rotation ticks, each row followed by its count of ticks
The counts run from 0 to 131.
[166 187 150  87 147 123 165 116 145 123  85 128 120  99 135 176 126  97
  94 122 120  96 147 119 136 125  79 118 131 149]
28
[130 143 128 129 149 155 176 116 128  95 121 140 185 142 145 148  96 122
 168 182 168 187 186 175 100 164 117 138 120 127]
128
[137 179 153 134 135  69 181 103 128 151  90  58  89 128 108 162 124 120
 128 134 164 122 135  99 149 119 140 138 166 119]
24
[149 113  98 168  91 172  67 157 145 108 113 209 161 123 139 111 157 146
 128 108 138 144 119 150 107 139 134 123  97 107]
69
[173 174 131 138 119 131 124  87 138 132  85 146 140 146 154 126  93 118
 135 167 169 108 123 188 120 128 146  58 117 138]
16
[100  88 149 107  93 143 111 120 149 139 140 142 127  97 117 126 107 121
  75  88  82  99 133 153 166  85  98 123 141 193]
87
[111 192 135  96 160 122 135 104 140  87  81  75 144  91 131 155 139  95
  99 106  88  95 151 120 127  90 130  99 136 132]
110
[ 82 144 132  71 151  87 166  74 119 117 118  94 155 101 147  97  93 100
 123 129 119  95 131 143 163  93  97 103 148 139]
113
[114 145 144 152 160 145 160 124 105 110 150  90 155 139 113 165 133 122
 169 159 156 179 154  93 130 167 155 187 148 105]
131
[170 184 142 134 130 117 173 113 135 139  88 101  82 113 120 208 129 114
 125 123 146 104 156 103 149 123 139 114 140 160]
107
[148  56 134 141 104 138 115 176 113 173 146 158  97 136 138 101 141 119
 127 122 161 124  77 111 144 155 116 158 124 117]
65
[ 85 146 143  63 165  94 153  95 127 100  95  87 149 105 135 119 118  89
  96 125 110  89 145 112 147 120 119 110 153 112]
112
[153 121 115 162 117 127  83 133 139 133 126 109 117 115  97 183 168 140
  91  68 104  99 139  88 162 100 163 152  89 124]
80
[ 96 105 100  89 125 146 142 154 128 116 177 154 167  98 160 124 162 112
  77 105  92 144 120 112 130 130  84 175 108 156]
59
[117 100 145 102  87 119 128 154 147 143  92 143 123 142 119 111  82 154
 148 134  94 124 135 158 172  84  98 116 142 194]
8
[129 171 130  88 154 105 133  89 117  89  65  68 151  84 126 138 163  88
 112 114 106 114 145 101 140  98 147 108 148 103]
111
[104 128 132 111 111 109 107  97 156 172 133 106 103  97 116 141 166 102
  72  62 113  51  90 109 131 119 133 124 114 112]
83
[ 92 110 142  63 188  93 185 127  98 113 117 110 156 125 144  78 108 101
 141 152 112 145 117 129 140 131 111 133 164 126]
33
[170 123 141 127  90 165  99 126 136 139  66 190 110 126 149 114  86 136
 141 152 164  98  96 175 122 112 129  53 112 135]
96
[108 106  88 159 127 147  45 114 124 112 164 133 186 129 111 105 133 156
 142 133 142 123 141 159 118 154 186 121  97 107]
72
[114 182 152 111 118 151 125  94 139 113 108 110 170 133 135 163  75 130
 149 153 144 152 203 172 131 116 155 126 115 157]
19
[170 185 132 108 146 116 127  97 135  94  80  88 129 106 140 185 152  90
 101 107 107 114 152 109 141 112 117 108 125 148]
109
[151 136 160 101 177 136 126 160 109  95  54 136 155 145 141  90 146 122
 171 155 133 140 106 134 131 128 129  99 149  58]
122
[130 106 114 150  96 178  35 152 133 107 141 176 170 127 118 118 144 130
 118 122 145 139 131 149 114 144 159 102  80 112]
70
[129 133 120 134 133 106 165 139 136 134 174 145 121  78 152 137 176  61
  65 110 136 113  91 114 113 150  77 126 102 121]
56
[ 96 145 117  97 123 131 143 139 143 143 161 160 134  81 178 140 156  83
  71 104 151 119 122 112 123 139  64 127 110 127]
57
[161 174 134 149 117  93 171  95 141 164  95  87  96 139 111 163 101 141
 154 146 165 107 144 126 155 136 146 145 146 158]
105
[128 162 125  90 163 127 174 114 135  76  73 110 143  99 155 162 143  84
 106 117 107 118 153 113 133 108  67 112 125 123]
29
[169 133 164 108 165 125 145 148  92  79  30 128 136 156 124 122 144 129
 169 148 110 147 108 118 153 128  92 104 162  73]
121
[157 182 127 130 109 127 136  92 140 121  90 159 159 145 143 124  89 131
 150 176 155 119 156 183 122 126 150  82  89 163]
17
[ 81  86 155  79  96 127 126 117 127 158 117 144 101 140 123  87  91 131
 123 155  90 105 131 159 143  97  93 100 152 164]
6
[124 142 132 106 130 118  73 112 136 126  85 113 131  99 104 153 163 129
  91  64  82  68 121 108 163  97 119 103  96 121]
1
[129 169 159 168 115  98 115  90 131 145 104  57 117 146  78 121  88 129
 158 153 161 128 150 145 147 109 193 144 149 156]
103
[ 87 132 146  66 159 109 196 122 128 129 106 117 124  91 146 103  84 107
 128 140 142 130 154 136 158 114  82 132 159 150]
115
[165 182 125 126 149 109 189  93 113 141  86  94  70 112 151 157 127  89
 119 121 151 126 125 104 147 118  96 127 153 142]
26
[ 92 103 136  70  98 106 121 106 135 133 122 131 114 120 139  61 102 116
  85 109 116  74 102 173 152 100 111  91 150 159]
5
[137 142 133 172 107 138 100 151 120 134 140 112 114 117 107 186 157 133
 112  76 104 115 143  91 150 118 147 164 100 160]
79
[144 145 140 137 141 139 144 104 123  98 141 103 167 136 152 142 105 139
 155 194 150 194 191 145 134 166 143 178 141 134]
129
[148  85 165 118  99 146  98 148 144  98  80 136  91 143 112 119  72 162
 161 118  92 144 137 148 181  92 123 135 137 183]
9
[183 128 141 133 137 121  90 103 130 122  39 111 128 180 117 102 125 131
 152 146 133 117 101 139 141 106 163 107 153  79]
13
[ 88 119 118 178  78 121  95  93 123 189 197 131 135 118 113 108 121 139
 124 132 168 116 127 170 107 139 210 135 119 134]
74
[ 99 186 143 146 148 102 133  91 134 107 120  78 148 155  84 154  98 144
 161 149 130 159 174 140 147 112 176 152 137 154]
21
[ 86 124 110 167  81 136  64  93 145 149 185 122 187 140 112 102 121 139
 125 148 167 123 122 165 123 134 192 143  99 127]
73
[126 131 118 180  83 128  93 114 120 170 203 137 111 146 121 126 112 135
 127 136 184 138 122 163 134 153 193 155 132 149]
75
[ 86  76 145  95 108 135 114 138 133 128 137 143 112 101 162 117  97 149
  92 112  88 112 140 154 169  86 102 135 127 189]
88
